In the rows, zero is written as 128.
One turn sends every row of this set to another row. A few are shown first. Where does it send the rows asked after them?
K: [130 157 118  89 148 122 145 114 137 145 135 145  95 167 107 121 142 124
 125 127 122 155 132 135]
G: [159 139 119 120 137 117 113 147 126 162 111 136 124 110 110 106 112 170
 135 122 153 107 121 158]
Q: [130 146 123 141 146 122 110 125 110 154 134 157 128  99 119 104 109 121
 116 143 114 218 152 130]
X: [105 124 108 102 157 113 139 113 127 150 147 166  91 166 105 114 140 117
 110 146 131 147 144 109]
B: [122 102 129 126 133 128 102 139 118 178 125 162  97  98 126 105 124 149
 120 145 145 102 110 137]
U: [126 133 124 188 120 118  91 115 115 111 128 141 147 144 137 172 125 133
  94 151 139 107 137 116]
C: [131 145 122 142 147 117 109 126 109 154 134 157 129 101 119 103 105 122
 118 146 122 215 158 125]
M: [133 111 118 150 128 118 129 135 115  86 136 151 108  62 127 105 121  87
 137 142 132 146 142 127]
P: [146 136 116 151 129 116 138 136 131  81 131 144 127  70 128 102 120  95
 142 129 136 147 146 136]
L: [130 144 137 177 108 136  93 110 118 111 121 133 134 136 141 180 130 131
 100 143 119 115 119 136]
N: [140 119 106 157 139  99  99  97 160 123 121 128 158 162  98 165 121 129
 132 142 116 108 132 141]
D: [140 105 125 139 128 109  85  92 139 141 122 120 122 151 108 179 124 118
 139 156 110 109 115 134]
E: [111 131  93 100 163 120 141 118 130 124 129 163 102 159  77 120 131 131
 104 125 109 157 141 139]
H: [134 129 120 177 121 123  84 116 101 100 117 133 135 135 117 186 114 140
  95 143 122 115 129 133]
Z: [155 128 122 141 126 108 129 136 112  95 135 135 111  72 134 109 117  91
 151 141 149 144 148 120]
Y: [117 115 105 148 148 126 119 146 141 147 116 174 135 100 103  92 117 164
 107 124 134 105 121 161]
F: [110  98 119 164 133 119  95  90 163 133 129 149 140 149 114 163 135 113
 120 155 101 106 115 138]
V: [128 151 124 143 147 122 113 126 116 154 136 158 132 103 124 101 109 122
 118 144 120 215 155 127]

H goes to U
N goes to F
Now these:
V goes to Q
B goes to G
X goes to K
M goes to Z

